rotation steps, each row followed by its count of steps:
The counts run from 0 to 383.
[  2   5   1 -23   0  -5   4  52   5 -15   7  -3  10 -16  -6  -6   4]	365
[ 12  42  10  11  -5 -13  17  15  -8  -4  -5 -31  -4 -13 -17  10  -3]	73
[  3  12 -10 -23  -1  21 -14  35   5 -11 -16 -26  19 -13  -5  -7   8]	69
[ -5  27 -11  -7  -6  16  19   1  18   1 -31 -10 -19 -28  10  12 -20]	265
[ 14  -1  -3  -7  16  15 -11  23  -7  11 -32 -10  -4  -2 -34  -7  22]	237
[  3  -1 -10  -8   9  15  21  22  31 -10 -33   5 -12 -20  12 -10 -11]	274
[-18  41   2 -13   2 -20  27   8 -17  -6   9  -1  -1 -21   2  12 -15]	346
[-30  35 -18 -17  10  13   6  -5 -22   4   1   7   5 -18  10   9 -16]	334
[ -1  51  -5   4   0  -7  11   7 -13  -4 -14 -33   3 -12 -17   2  -3]	221
[ 18 -11  -4  -8   8   4   6  30  12  14 -21   3 -32  -9 -32   0  10]	249
[ 13   0   1   0  12   6   7   0  -8  19 -38  -6 -21  -5 -31   8  12]	247
[  7  28 -17  -2  -5  13   2  32  22  -5  -7 -28 -17 -18 -15  -7  -7]	81
[ 12 -18  -3   0  23  10  24  35  21 -19  -3  25   0 -13  12   2  -1]	136
[ -5  -2  15 -21  19 -15  16  15 -35   7   2  20   5  -8 -16  15  21]	190
[ 14 -31   4 -15  14  27   7  16   0   5 -32  15  -5 -15  -6  19  17]	112
[-19   6  -9 -33  14  -6   7  36   2   4 -14   3  -5 -12  -8 -22  -2]	45
[ 12 -14  -3  11  28  -1  32  29  16 -10 -13  23  -5  -6   1  -3   3]	135
[ -5  32   8  -2  12 -15  15  -1 -32   2 -23 -25  17  -7 -18   0  10]	211
[  0  -3   0 -17  10 -15  10  51   8 -11   2  -2   3  -4 -14 -17   6]	364
[ 11  26  -6  21  17  11  11   2 -28   2  21  18   1 -12   5  34  -2]	313
[-27  43 -15 -17   9  -4  12   0 -21   8   1   1  -9 -18   1   4 -18]	186
[  0  28  -7  -5  -3  24   9 -16  -9   7 -29 -16 -13 -25  -8  26  -6]	255
[ -9   3 -30  -3  29   8   5  32  11  10   8  28 -18 -12  -6 -10 -10]	319
[ 15 -15  13   2  19  12  22  -9 -17   2 -30  16   6 -16   0  30  17]	121
[  0 -12 -12  -9  21  26  15  17  23  -6 -42   9  -4 -12   3  -6   3]	273
[  8  -8  -9   1  16  22  18  36  18 -21   2  18  11 -19  19  10   0]	137
[ 26  -2  14  -3  11  -5   0  35 -16   1  -8  -7   6  -1 -27   8  28]	225
[-32  34 -17 -23   6   7   4   5 -14   7   1   2   0 -23   5   1 -15]	185
[  4  10 -13 -16   7  22 -18  36   5   1 -16 -21   9 -10 -14 -13  10]	228
[ 16 -14 -12   6  23  28   7  36  10 -16   3  15  11 -10  14   4   6]	296
[-19  34  -6  -7  21 -18  26  -3 -33  10  -1   8 -13 -12 -10   7  -8]	336
[ 13   3  11  -9  15 -22  15  42  -7  -1 -11  -3  -3   0 -28 -14  18]	214
[  8  27  -3   6  -5   9  22 -14   3   8 -28  -8 -26 -21  -5  24 -11]	107
[ 22  11  15   5   9 -17  11  28 -15   4  -3 -12   2   0 -32  10  26]	224
[ -3   7 -15   9  42   6   7  -1 -31  15  -6  21   1   5 -23   3   9]	167
[ -6  18  14 -18  13 -13  14   7 -43   3  -7  -4  25 -12 -11  20  17]	200
[  5  33 -10  18  11   5  18  11 -15  -3  26  12  -6 -17   8  31 -12]	312
[ 12  -2  -6 -13  10  21 -16  41  -1   2 -16 -15  17  -6 -23  -8  21]	227
[-27  13 -17 -39  16   2   9  30  -1   2 -11   4   3 -15  -7 -22  -5]	194
[ 16   2  -4   3  17  12   3  11  -5  15 -35 -11  -8   0 -40   1  23]	88
[ -5  39  -8 -16  -7  17  -8  23  -3 -11 -11 -33  17 -17  -5   2  -2]	219
[ -1  -4 -25   7  42  10   2  11 -12  18  -8  31  -5   2 -16 -10  10]	317
[ 19  -7   1 -17  -9  24  -2  35  22   3  -8  -1 -20 -27  -9  13   2]	251
[ 22  -3   9  -5  10 -12   2  47  -9  -4   1  -3   2  -1 -28  -4  19]	374
[ 21 -10   3 -14  -2  14   2  33  15   8 -14   5 -29 -18 -16   6   5]	250
[ 13  22  10  10  -1  -5  32  -4   2  -5 -22  -7 -22 -22   4  34  -5]	267
[-24  33  -4 -25   0 -11  19  21  -1  -7   5  -3  -7 -23   1  -2 -17]	196
[-10  15  11 -16  17 -11  13  -4 -36   7 -24 -14  18  -8 -22   6  21]	52
